In the data rows, 128 means zero.
Two rows play each game, the first against the second. How much does the first row win by? 20 is about a draw, 40 a big win and 0 a big loss. Wins can go round in a circle: one row can beat a second, the second a third and the third the first. Each row has two weighted sums of its numbers, A and B, taken from their middle values. A row wins by its A times the other's B, less its B times the other's A.
[ 87  85 157 122 128 153 151 124 157 148 128 115 151 153 166 106]
[137 166 112 141 137  94 137 127 112 104 134  99  98 120 121 145]: 26
[149 112  88 154 113 173 142 161 114  88 148 110 127  82 137 172]
[113  96 130 141 112 162 133 155 148 147 144 113 134 120 177 131]: 14
[125 111 126 116 145 130  94 119 104 134 119 123 163 146 138 121]
[122 148  98 133 116 143 162 159 110  97 129 120 122 111 128 147]: 1
[141 137 109 133  84  72 131 130 143 155 155  92 114 133  76 131]
[141 146  94 142 131 143 125 141 116 107 148 140 137 108 130 158]: 23
[145 121 134 116 133 144 104 134 135 142 122 125 151 133 118 107]
[166 149 151  70 155 179 127  87 137 146 141 172 145 175 115  70]: 22
[100 119 126 153 106  72 120 139 153 147 137 112 116 163 128 147]
[110 132 134 141 123 145 155 118 139 118 117 126 120 104 135 146]: 22
[169 143 110  97 147 141 138  84 122 130 132 152 152 103 113 142]
[162 134 126 117 140  99 137 119 132 152 119  85 124  97  92 128]: 19
[133 148 140 118 134 131 134 101 127 127 113 154 141 108 143 108]
[174 118  99 148 126 138 104 156 101  80 119 116 130  62 112 161]: 21
[126 133 142 145 144 151 123 128 130 109 134 156 142 143 155 104]
[123 161 157 122 136 106 147  94 145 164 147 101 130 132  96 123]: 19
[150 140 106 118 144 102 117 130 124 136 103 111 129 111  97 121]
[ 71 142 138 123  90  94 145  97 133 158 145 140 124 139 107 119]: 24
[144 130 118 141 139 154 111 120 116 110 140 129 148 117 115 134]
[159 129 140  88 108 156 102 146 142 134 141 137 100 171 143 111]: 25
[113 103 142 180 115 105 110 133 130 129 125 147 131 147 142 139]
[111 154 145 123 108 144 162 109 123 144 128 141 111 106 119 122]: 21
[117  62 129 131  98 111 107 167 104 130  98 147 116 142 158 135]
[117 133 142 131 161 130 117 111 126 122 115 134 165 143 146 114]: 28
[146 147 145 113 164 137 110 103 117 118 117 157 122 154 119  91]
[140 118 111 143 122 145 117 138  97  97 104 132 146 110 159 134]: 20
[ 95  88 172  95 113 143 148 110 148 162 132  96 141 170 156  71]
[ 91 106 155 129 136 115 145 112 125 153 144 125  95 138 137 119]: 23
[144  97 126 152  88 138  97 148  87 112  96 143 126  87 136 139]
[148 113 147  96 157 164 108 100 111 131 130 153 148 176 166  66]: 16
[138 111 108 120  95 130 134 171 124 133 117  94 108  93 104 134]
[ 98 124 103 176 115  84 123 178 131 109 109  76 131 113 134 154]: 20
[131 154 151 131 158 131 112 100 134 107 124 152 161 123 136 130]
[135 120 123  77 118 128 159 123 126 158 112 132  99 133 110 105]: 12
[148  88 121 149 129 135  98 152 126  91 122 150 141 131 159 134]
[177 135 104 116 131 103 115 126 121 123 131 120 142 123 101 141]: 17
[ 91 149 151 120 148 113 139 109 145 134 113 142 117 138 120 114]
[139 109 122 127 100 126 148 147 133 122 120 103 124 102 132 114]: 23
[143 120 161 135 155 142 110  87 158 139 131 174 162 135 143 121]
[ 98 152 142 124 124 104 137 113 129 160 129 122 120 123 112  96]: 25
[108 124  82 184 133 126  99 161 102  87 110 123 156 120 134 161]
[154 115 112 130 113 155 145 122  92 119 106 127 157 109 155 113]: 17
[121 137 136 146 121 136 147 119 129 120 118 138 125 107 128 140]
[163 110 111 162 114 160  87 131  59  92 116 184 139  90 139 161]: 24
[143  95 139 152 121 155 100 161 117 101 117 167 134 160 154 135]
[105  87 111 165 112 101 126 167 131 104  93  85 145 133 166 151]: 21
[ 93 144 110  94 108 123 158 117 146 154 151  94 114 128  92 127]
[ 89 125 134 147 147 126 155 116 126 126 137 123 130 117 136 142]: 20
[162 133 146  61 106 131 163 103 153 174 135 107 109 181  84  85]
[195 132 108 107 145 167  79 105 116 133 146 161 157 137  89 138]: 22
[118 126 126 157 120 128 114 128 152 117 143 135 171 148 148 164]
[124 142 143 116 130 148 156 142 143 132 129 128 112 146 121 118]: 21
[120 166 135 111 152 105 151  81 134 137 119 124 120 115 113 121]
[171 161 112 115 164 147 131 144 127 113 133 130 148 123 148 135]: 20
[114 123 127 116 125 139 153 106 142 147 106 102 145 130 112 129]
[ 75 138 118 148  89 129 137 169 150 153 151 107 121 130 148 158]: 35
[105 131 135 139 156 130 123  99 135 126 145 121 159 118 116 141]
[ 99 143 104 126 127 109 168 150 158 141 135  85 102 118 115 158]: 26
[123 159 151 121 128  90 134 109 146 146 128 115  98 150  88 114]
[117 151 119 145 142 129 160 141 138 101 119 131 126 102 126 161]: 19
[127 148 137 120 151 108 140  92 106 152 113 135 114 101 111 111]
[ 86  95 161 123 112 116 134 152 153 139 118 106  84 164 163 102]: 5
[ 96 101 134 120  61 129 150 146 118 154 137 120  80 123 127 121]
[125 140 104 124 158 147 125 127 135 126 132 133 152 113 117 136]: 15
[175 187  75 122 153 139 124  92 126  90 140 135 169  88  85 153]
[158 105 192  95 153 171 103  60 104 163 134 206 149 142 137  78]: 13
[131 110 131 129 133 157 105 144 136 119 109 142 148 141 163  88]
[124 152 147 129 152 126 138 105 137 131 132 129 112 121 132 131]: 24
[103 118 108 141  73 111 123 196 125 140 121 104  86 130 155 177]
[ 91 100 146 110 118  94 155 127 153 175 105 103 129 135 143 105]: 23
[174 142 112 104 134 122 133 134 132 127 168 107 143 154 103 131]
[154 133 150 111 146 128  94 116 126 136 146 135 125 150 121  80]: 18
[140 133 120 146 155 136 100 138 110  95 105 159 134 112 152 136]
[ 97 128 142 153 131 113 132 141 153 125 127 120 115 148 163 116]: 10
[155 139 147  87 180 146 108  72 137 153 161 155 152 159 107 101]
[130 119 122 103 127 129 124 118 143 139 150  79 118 130 105 139]: 29
[115  76  93 115  54 134 128 182 141 146 120  92 131 129 134 127]
[131 125 105 147 132 107 120 144 100 122  88 145 114  91 130 112]: 36
[139 121 134 128 137 142  96 124 115 147 155 154 124 127 125 116]
[126 165 144 120 152 104 129  99 133 136 137 122 113 115 111 120]: 20
[105 119 178 147 116 138 124 125 146 123 130 163 134 163 164  94]
[116 156 142 126 156  92 154 106 161 154 177  86 125 127 101 144]: 13
[149 137 122 129 141 136 112  97 119 128 143 121 166 117  90 149]
[139  89 112 155  83 158 131 161 116  96 107 152 144 108 173 135]: 28
[127 126 154  96 140 113 124  87 114 173 122 125 137 121  94 112]
[ 99 130 159 114 101 138 136 126 127 172 136  85 122 145 148 133]: 23
[112 120  99 157 134 139 117 142 127 126 135 117 141 114 168 152]
[158 182  79 139 157 136 136 104 104 102 145 182 139  65  99 177]: 32
[138 123 102 123 120 102 106 166 130 123  83 122 120 113 140 137]
[ 83 111 154 121 102 143 142 119 127 165 117 127 129 122 122 102]: 22
[137 106 105 147 139 106 112 154 119  97 116 103 132  96 133 139]
[103 136 160 101 129 114 170 106 146 151 115 129 106 177 132 106]: 20
[160 149 144 130 167 138  85 135 126  88 106 138 148 122 162 143]
[106 148 141 140 169 110 130 106 113 134 112 143 119 107 102 141]: 10
[148 129 101 142 134 133  92 144 149 129 138 159 150 132 123 126]
[ 56 131 110 124  96  72 147 153 155 160 142  82  91 135 113 139]: 20
[115 145 126 110 122 106 159  94 131 153 141 104 114  94 113 147]
[124 136 126 135 118  95 112 110 123 137 126 145 130 131 130 115]: 19
[105 115 131 173 107 125 137 145 112 103 127 125 109 132 153 156]
[133  98 152 101 137 142 148 110 139 145 131 102 146 133 166 117]: 23
[160 143 131 116 145 107  90 122 139 129 143 123 126 158  96 103]
[132 135 123 119 138 113 142 111 159 152 138 106 151 131 101 139]: 15
[127 146 132 134 179 113 145 101 139 121 120 127 167 113 135 130]
[153 148 119 138 136 131 117 131 110  80 129 144 118 122 123 126]: 13
[117 130 125  95 138  83 138 109 160 152 153  62 132 139 102 123]
[162  95 143  95 142 174  86 112 142 125 137 168 170 181 158  67]: 39
[103 100  92 130  90 122 113 163 124 130 119 120 109 117 128 129]
[102 129 125 133 131  92 120 148 133 136 119 104  92 131 132 129]: 26
[134 113 161  99 146 129 142 108 157 147 135 109 166 135 133 105]
[143 100 110 151  96 160 150 166 142 113 122 108 125 110 130 154]: 33
[126 148 109 162 140 111 111 138  93 100 117 153 122  96 123 142]
[120  85 171 110 128 160 112 110 119 144 135 170 139 172 156 105]: 29
[150 138 147 149 161 165  94 111 110  86 118 194 165 123 170 114]
[133 111 134 109 125 158 132 129 141 122 132 124 129 133 149 117]: 15
[141 109 106 135 116 155 101 142 116 150 110 150 160 106 131 119]
[150 193 133 158 159 116 106  83 116 101 140 157 135  94  93 149]: 20
[120 125 108 122 120 159 156 140 151 131 136 107 132 129 134 132]
[190 157  85 123 165 127  90 122 102 109 133 145 154  87 101 137]: 25
[180 165 111 121 144 128 127  87  86 122 130 140 143 123  96 126]
[111 116 158 148 140 141 123 130 141 123 114 151 152 149 174 113]: 19
[118 115 155  77  95 170 131 129 124 170 117 138 154 144 183  83]
[108  97 120 118 114 111 109 135 128 150 143 113 136 155 111 126]: 22
[127 118 118 141 133 150 114 141 118  93 116 140 129 137 142 123]
[158 100 102 119 122 159 101 137 121 110 112 150 186 154 158 110]: 17
[162 103 108 101 116 104 126 151 151 112 121 109 113 138 127 142]
[116 119 117 114 107 128 126 144  94 111 124 138  88 114 121 128]: 22
[123 135  91 146 113 141 123 151 131 117 178 110 141 114 140 167]
[142 120 131 114 115 137 130  98 135 169 155 106 156 124  95 118]: 7
[ 93 120 119 159 128 102  99 170 138 102 114 129 102 108 125 151]
[125 151 109 151 122 129 120 155 116 124 140  84 104 104 103 195]: 12
[140 139 133 147 148 110 116 135 107  93 128 134 128 120 142 130]
[168 207 114 129 139 146 132 106 133 121 165 106 132  96  93 164]: 18
[101 140 126 106 132 124 123 109 146 142 140 118 118 126 109 119]
[117 120 151 127 115 130 159 109 129 143 151 128 107 164 123 140]: 17
[114 168 114 122 160 129 127 117 128 131 132 135 111 115 132 143]
[129 140 144 143 109 128  89 117 123 144 151 126 141 151 140 135]: 16
[130  92 174 109 131 168 125  97 134 153 129 133 162 159 141  69]
[ 45 105 158 159 114  89 170 154 132 130 104 113  66 127 135 156]: 15
[152 131 109 122 148 143 107 109 101  89 112 137 181 115 141 124]
[117 136  84 156 139  84 116 143 104  92  85 152 116  81 126 159]: 11
[132 142 135 145 141 127 129 128 129 103 129 121 149 124 152 134]
[100 139 115 145 115  63 129 151 130 122 121  95  66 120 117 142]: 19
[ 93  92 159 142 101 137 146 127 136 164 123 127 101 147 114 128]
[ 66 100 172 124 111  92 167 130 176 194 118  79  94 133 109 125]: 20
[143 101 116 112  93 141 134 145 116 110 114 143 111 131 147 117]
[143 133 138 150 143 115 150 127 109 115 129 128 123  93 133 134]: 37
[165 122  73 114 116 184 126 153  89  76 103 137 130 100 131 147]
[109 143 147 109 128 126 174 104 147 141 141 146  91 143 114 127]: 16
[168 162 131 125 168 139 105 111  95 106 123 152 119 113 121 118]
[149 112 121 145 148 188  82 120  81 102  92 182 196 101 163 119]: 34
[143 104 137 127 134 143 100 123 128 145 132 143 156 169 143 101]
[159 166 127 130 181 117 112  92 105 114 139 162 126  96  96 140]: 16
[179 168 105  90 167 111 124  89 139 101 144  90 133  91  67 138]
[135 155  99 121 123 124 131 103 123 126 138 104 158 105  86 146]: 16
[151  85 136 107 127 152 113 148 121 133 122 120 123 134 128 106]
[122 134 118 139 163 133 126 136 121 120 128 134 132 111 126 137]: 16
[127 134 104 135 117 122 147 141 140 128 122 126  89 100  96 178]
[126 157 132 104 121  95 146  90 118 166 152 138  86 148  76 116]: 22
[141 159 120 141 148 143 112 116 115  89 134 147 132 110 130 127]
[180 154 113 100 138 131 126 113 103 120 129 125 124  76  92 131]: 29
[124 140 133 125 143 115 126 108 100 123 109 134 123  97 114 131]
[142 152  87 129 119  77 138 147 101 114 122  89 101  62  82 179]: 18
[155 126 109 138 143 112 128 133 132 107 138 125 143 126 133 148]
[146 156  91 129 150 121 146 127 140 104 155  87 131 103  98 147]: 19
[109 119 163 137 128 124 152 150 153 143 106 115  93 143 128 107]
[116 144  98 132 133 137 122 137 123 109 139 138 122 105 108 149]: 18
[119 112 112 133 125 132 154 125 103 101 130 105 123 134 118 147]
[143 101 108 104 106 168 130 125 125 140 129 108 181 123 127 135]: 35
[103 146 130 122 147  67 139 152 145 145 136  89  90 154 110 136]
[131 144 160  90 109 129 192 113 141 163 146  63 104 130  83 122]: 30
[126 166 142 117 134 108 161  93 146 129 130 109 123 135 125 100]
[122  89 107 133  89 114 112 143 141 173 133 135 135 152 116 147]: 14
[134 101  99  97  81 148 170 139 131 138 129 135 108 122 152 130]
[131 129 166  88 140 133 139 108 129 143 127 120 115 156 137  95]: 28
[151 152  87 150 141  86 118 139 103 103 127 152 108 106  99 171]
[122 116 179  88 149 165 112  86 150 172 138 143 174 196 135  46]: 32
[124 154 124 103 159 121 113  78 116 155 149 172 139 141  95 118]
[114 152 118  66 104  82 188 115 164 157 177  65  90 160  68 136]: 25
[106 103 108 132  90 108 113 150 135 134 112 105 124 162 122 112]
[ 95 130  97 142  93 139 131 148 133 106 134 136 137 140 119 152]: 21
[150  86 148 132 116 191 144 137 128 120 112 151 160 157 176 100]
[138 152 121 103 141 125 118 115 110 105 115 131 134 136 114 112]: 22
[106 111 159 152 142 142 102 131 102 107  97 164 125 139 163 120]
[118 136 127 142 129 105 168 147 156 121 118  87  88 128 108 137]: 17
[166 146 111 132 163 169 129 127 109  80 115 156 156  99 150 131]
[137 138 105 173 153 114 105 157 138  98 140 116 123  99 116 161]: 14
[121  98 135 166 121 107 110 132 123 124  91 118 180 117 149 133]
[136 149 115 101 159 131 156 130 133 137 141 108 101 124  87 135]: 8
[ 94 102 106 160  82  84 125 193 135 121 138  99  83 141 113 166]
[128 142 141 144 126 147 135 109 122 133 123 132 150 131 122 113]: 20
[160 155 127 162 161 144  98 127 111  71 112 157 160 117 162 139]
[134 119 114 140 124 167  73 150 112 110 129 135 173 126 195 146]: 18
[152 119 106 121 119 134 124 133  84 110 132 159 126 133 127 124]
[131 117 114 129 165 122 104 103 134 113 113 126 169 133 150 119]: 24
[140 148 131 126 131 130 143 102 114 118 138 136 130 149 122 126]
[128 157 131 123 146 124 115 102 134 141 128 133 140 148 114  92]: 17
[123 124 124 137  71 124 136 178 149 120 135 113  87 143 154 151]
[131 125 157 141 139 149 121 114 140 107 131 152 138 140 170  97]: 18
[107 127 121 118  91 123 166 166 141 145 131 100  97 119 125 109]
[157 104 126 115 105 125 132 113 110 140 124 129 107 124 115 139]: 30
[142 150 115 160 154 126 107 129 113  78 115 144 138 111 157 141]
[143 172 159 110 155 135 140  95 140 134 138 147 130 139 108  90]: 20
